Each named turn below is shown by a few rows before and after it. Which turns, in which order, take the first row of each later pair to the second? The first pair is answered.
nepa (before -> after):
[  3   9 -20   6 -20  -7 -11  18 -13 -13 -19  54  -4 -10 -43  14  20 -36
  10  11  16  28  30 -17]  ->  [  4 -14   3 -12 -38 -14 -21  55 -27  -6  14  22  11   3 -11  -6 -21 -12
  16   5  14  45 -28   4]
[-36 -15  14   2 -11  -1 -31   1 -20   3  30   7  -4  -5  10  -8   4 -18
   0   2  -1  19   1   9]  ->  [-30 -24   9   5 -11  -1 -23  -7 -17  -9  16   5   7  -1   7  -2  28  -7
  -5 -12  -1   2  10  17]
[ 11  -2   5  11  -6  13  14  10   4  -1  11 -22  10  12  12  -5 -12   6
  -8   8  -9 -17 -16   8]  ->  [ 11  11  -3  21   1  16  15  -7   5  -2  -7  -2   3   8   1   7   3  -7
 -11  11  -8 -25  10  -3]
[ -2 -24   3 -42   4   9  -1  10  36  -1 -26  19   7 -29 -30 -15  19 -40
  13 -35 -29  -4   3  -9]  ->  [  1 -20   9 -48   3   6  -9  22  27   8 -10  18   0 -27 -27 -18 -10 -44
  13 -33 -28  15 -13 -15]
sekot (before -> after):
[-16  29  -7  -2  -4 -22 -27  11 -11   2  12  13 -30 -10 -13 -11 -19   6
   0  13   9  19 -17  -7]  ->  [ 10  39 -20  23   1  -6  -9  15  -5  -7  10   6 -26   0 -16  -9   4  29
   2   2  16  17 -17  -3]
[  3  14  -3   7   2   2   1  -9  18  -3   8   6 -16  -6 -22   4 -19 -16
   1  -3  -1   9  11  -3]  ->  [  1  10   5  -2  -1  -6 -12  -5   9  -5  20   5 -15 -13 -13  -2 -32   1
   2   1   4  16  -1  -3]
[ 20  14  12 -23  13  -7 -15  32 -11  -6  21 -22  28  21 -10 -11 -10  29
   9 -14   8  24 -32 -10]  ->  [ 34  26 -12  -2  22  13   6  19  17   1   1 -12  22  31 -34   2  25  -3
   6 -18  13  13   9 -20]
[-11 -17   2  -3  -4 -13 -17   2 -11 -13  25  -4   4 -11  24 -10 -19  30
   2  -9   0  10 -28  16]  ->  [ 26   1 -29  35   3  18   5  -3  17 -18   4  -7   4   9  -2   3  28  16
   1 -17  10   0   9   8]
tad (before -> after):
[  1 -16  14 -13 -17  15  22 -20  25   8 -11 -20  12  14   9  19 -14 -48
  -5   4 -18 -13  16  -9]  ->  [  9  -2   5  -2 -14  15  22  -4  27   6  -7 -17  12  27  -9   7  -9 -56
  -1   7 -16   2  11 -17]
[-27  -6   3  -4  24  40  10 -15  32  -7   2  -2 -15  31 -22  12   5 -29
  -2   3 -10  -2  24 -13]  ->  [-20  10  -6   5  21  32  14   7  25 -15   8  -2  -8  42 -41   0  14 -27
   2  -2  -2  12  19 -18]
[ -2  -7   1 -36  -6 -21 -27  10 -10   3  -1  16 -16  -9 -28 -15  -3 -26
   3   3 -14  27  -3   5]  ->  [ -4 -11   2 -39  -7 -24 -31  10 -15   4   1  15  -6 -11 -21 -23  -3 -23
   2   5 -17  23 -10  11]
[ 16 -12   7  16   7 -15 -19  16  13 -15  32 -14   3  39 -17  13  -5   7
  14  10   1  39   6 -25]  ->  [ 14 -26  12  10   3 -20 -21  22  12 -23  32 -14  15  34 -10   9   2  27
  16   7   4  28  -3 -11]
tukag (before -> after):
[ -6 -47   8 -14  -9   6  -3  20   6   2  -6 -22  40  20  18   8   5 -13
  -5  -6  -5 -20  -5   9]  ->  [ 12 -17 -10   7  -3  -5  -3  50   2  -5   9 -16  34  36  -2 -10  11   6
   2  -8   8  11 -19   0]
[-19 -19  34 -30  -3 -33   4   0 -19 -10 -14   4  48 -16 -18   0  11 -11
   4   5 -12 -25   7  -7]  ->  [  1  10  15 -14   4 -50   4  24 -23 -16  -5  11  41  -5 -40 -18  20   7
  12   3   4   2 -12 -19]
[ 18   3 -16  17   7   2  12  -5   4 -22 -20  18  18   4 -18  -4  49  20
  13 -11   7 -29  23   5]  ->  [ 18   4 -14  15  12   6  12 -12   9 -23 -21  18  15   3 -16  -3  53  10
   9 -13   7 -34  37   3]
suman (before -> after):
[  6  -5 -15  20  15   6   7 -25  21  11  -5  10  -1 -17 -28  14  23 -10
   3   0  21  -1  28   7]  ->  [  9  10 -22  21  16   0   4 -24  17  21   5  10  -8 -22 -28  13   8   0
  -1   1  21  13  21   5]
[  9  12  -2  -3   7   3   2  -2  -5  -3  20 -13 -39 -15  11   3 -21  42
 -14   3  10  20 -24  10]  ->  [ -8  -1   6 -20   0  -9  -3   5  -9 -10  17 -12 -26 -16  17  -4 -19  40
 -11   6   7  17 -34  13]
[ 24  26 -17  22  10  22   5 -35  -9   9 -15   9 -34  -9   0   9   4  25
 -19   2  30  -8   4  -1]  ->  [ 21  30 -10  18  15  10  -7 -33 -20  11  -2  12 -35 -14   1   1 -13  37
 -17   8  29  -1 -11   2]
Pairs:
(2 to 3 turns a pair)
[ -3 -19   9 -13   5  14  -1   8   9   4   1 -20  10  17  15   1 -10  -7
   6  -5   6  11   9   5]  ->  [12  3 -9  3  9 -1  4 18  5 -9 -3 -8 11 22 -6 -7 15 11  5 -8 11 13 10  2]  nepa, tukag, tukag
[-17  19  -3  -8  22  13  -5 -65  -5  15 -31  33 -36 -27 -11  42  16  14
   2 -10   4 -33  55 -11]  ->  [-27  -9   9 -21   8  14  -3 -57   3  11 -39  23 -13 -19  -9  43  20 -18
   4  -6  -6 -43  59 -10]  tad, tad, tukag
[ 12  -8   2  12  -2 -17  12  43   9 -19   4   3  18  32 -10 -21  27   2
  12 -23   4   0   3  -7]  ->  [-22 -12  18 -14  -1 -44  -9  34  -7 -15   5  21   8  10 -12 -25   4 -15
  12  -7  -1   2   4 -10]  nepa, sekot, tad
[  3  17  17  -6  21  34 -11 -31   9  32   6 -10 -39 -12  20  19 -62  15
  -4   3  -2   6 -10  -9]  ->  [ 28  34  -7   6  11 -12 -12  35  -6   4  22  -6  -5  17 -22 -28 -24  42
   8 -12  11  32 -39  -4]  tad, tad, tad
[ 10 -28  -1   8  -6  17  23 -26  27  -5 -11 -22  31  12   8  17  28  -8
  -5  -8   1 -21  14  13]  ->  [ 12   2  -1   9  -1  23   6  -1  25  21  15 -20  -4  21 -11   9 -24 -41
   7   8  -5  25  -5 -17]  tad, tad, nepa
[  1  12  11  11  18  17  -5 -14   3  15  26  13 -29  -6   8   4 -13 -22
   2   3  -5   5  -1 -13]  ->  [-17 -16  21 -10   8   2  -8 -32   2  -4  11  18  -7 -19  21   7   7 -18
  -4   3  -6 -18  12   2]  nepa, nepa, sekot
[ 37  20 -14  24  10  -2  18  15   9  -9 -25   7  -2  20 -31  16  35   0
   6   0   8  -2   7 -10]  ->  [ 21  20   6   5  -1 -18  -7  41 -10   3   2  -5  -9  23 -27  -2 -16   2
  17   9   6  30 -34 -14]  nepa, suman
[-17 -30  26 -31  -6 -10  -9   4 -14  -3   7 -19  22  -8  15  -9 -21   8
  -8   1  -5  -3 -21  18]  ->  [-28   1  13 -19  12 -16  -8 -35 -14  -7 -10  22  -8 -34  -5   5  -7  -7
 -12  14 -10 -11  20  -4]  nepa, sekot, nepa
[ -4 -40  12  -7   5  27  18 -18  20 -13 -18 -31  29   9  14  -3  22 -15
 -10 -21 -10 -40   0  11]  ->  [-26 -15  14 -16  19  24   2 -29  14  10 -15  -1  -9  -5  -8   3  -8 -60
  -9   4 -15 -26  16 -22]  sekot, nepa
[  2 -10  10  -5   3  -9   0 -12 -12  -5   3  13  11   6  14  -9  17  26
   4  -7   8 -23  -1  14]  ->  [ 12  18  -2  10  15  -4  -5 -15 -15   4   9  20 -10   4   5  -9   4  28
   7  -2   9  -9   2   1]  nepa, sekot, sekot
[  5 -23  -7 -11  -3  16  12  -4  19  -2  -4  -8  29  -4  17   4  13   7
  -3 -16 -17 -28  -2  23]  ->  [  6  17 -31   7   7 -10   7  26  12  -1   3  14  13   5 -35 -16  23 -11
  11  -7  -4   7   5  -9]  nepa, tad, tad
[-10 -20  21 -22   0  -3 -16 -22 -21  -5   1   3   3 -23  23   5 -16  29
  -1   7  -9 -17 -13  11]  ->  [ 14  10   4   1   7  18 -13  -7 -12   4  17  -1 -23  -5  20  10 -39  23
   2   9  -6   9 -21  -7]  tad, tad, sekot
[-40 -12 -11 -10  10 -20  -9 -27  -3 -12 -35  42  -7  -7 -34   1  15 -55
  17  25   9  -5  26 -23]  ->  [-45 -39  12 -35 -12 -36 -22  16 -23 -12   1   8  20   4   2 -29 -23 -17
  22  15   7  15 -34  -2]  tad, nepa, tad
[ 24  36 -49  65  -8  12  15  26  10  43 -32 -11 -12  31 -18   9  35 -37
  49   4   8  25  25  -8]  ->  [ 11  55 -42  53  -2 -20 -14  43 -27  42  -1   4 -27  15 -13 -12  -3   2
  53  12  12  56 -16 -11]  suman, suman
[ -7 -58  19   5 -19  -8  39 -23  21 -31 -22  -8  37  -4  -5  27  45 -24
   7 -15 -26 -35  20  11]  ->  [ -5 -64  27  -1 -24 -17  28  -1  -3 -37   4 -26  45  -9  21  13  21  33
  16 -27 -23 -24 -22  31]  sekot, sekot
[ 44   8 -23  28   7  19  31   3   6  -6   2 -17  14  19   4  15  25  43
   1 -31   5  -7  -8  11]  ->  [ 39  34 -17  25   8  13  12  19  -6  11  26 -12 -19  14   2   3 -21  39
   4 -17   3  31 -25 -10]  suman, nepa, nepa
[  4   2  -1   5  -3  18   1 -14  17  21  -1   8 -13  -5 -14  21  -7 -30
  -7   7   5   6  23 -21]  ->  [ 11 -17   5   3 -13  27   7   0  25  25   1 -11   7   9  -6  20  -9 -33
  -6   1   5   9   3 -19]  nepa, sekot, sekot
[ 13  22   6   0   3 -13 -22  -1 -15  20  21  19 -32 -11   2   7 -49  14
  -3  19  -6  25 -17  -5]  ->  [ 44  40 -22  33   5   0  -1   7   1  17  16  16 -24   9 -12   7 -13  24
  -2   3   2  25  -5  -8]  tad, sekot
[ 31  38 -12  25  12   8  -1   5 -13  19  21   9 -16   6 -21 -10   1   8
 -19   0  14  10  -1 -13]  ->  [ 19  38 -15  21  12   4   1   7 -14  15  19  17 -14   7 -31 -16   7  -3
 -17   3  11  10   9 -17]  suman, sekot
[-33 -20  21 -21 -31 -23  -8  24  -4  -8   3  -1  24  14 -12 -26  -3 -41
  -2   7  -1  18  -3 -19]  ->  [-30 -48  30 -24 -32 -13   4 -10  -2 -18  -7 -12  35  -4  27  -7   5   0
 -12  -2  -4 -20  -1  15]  nepa, sekot, tad
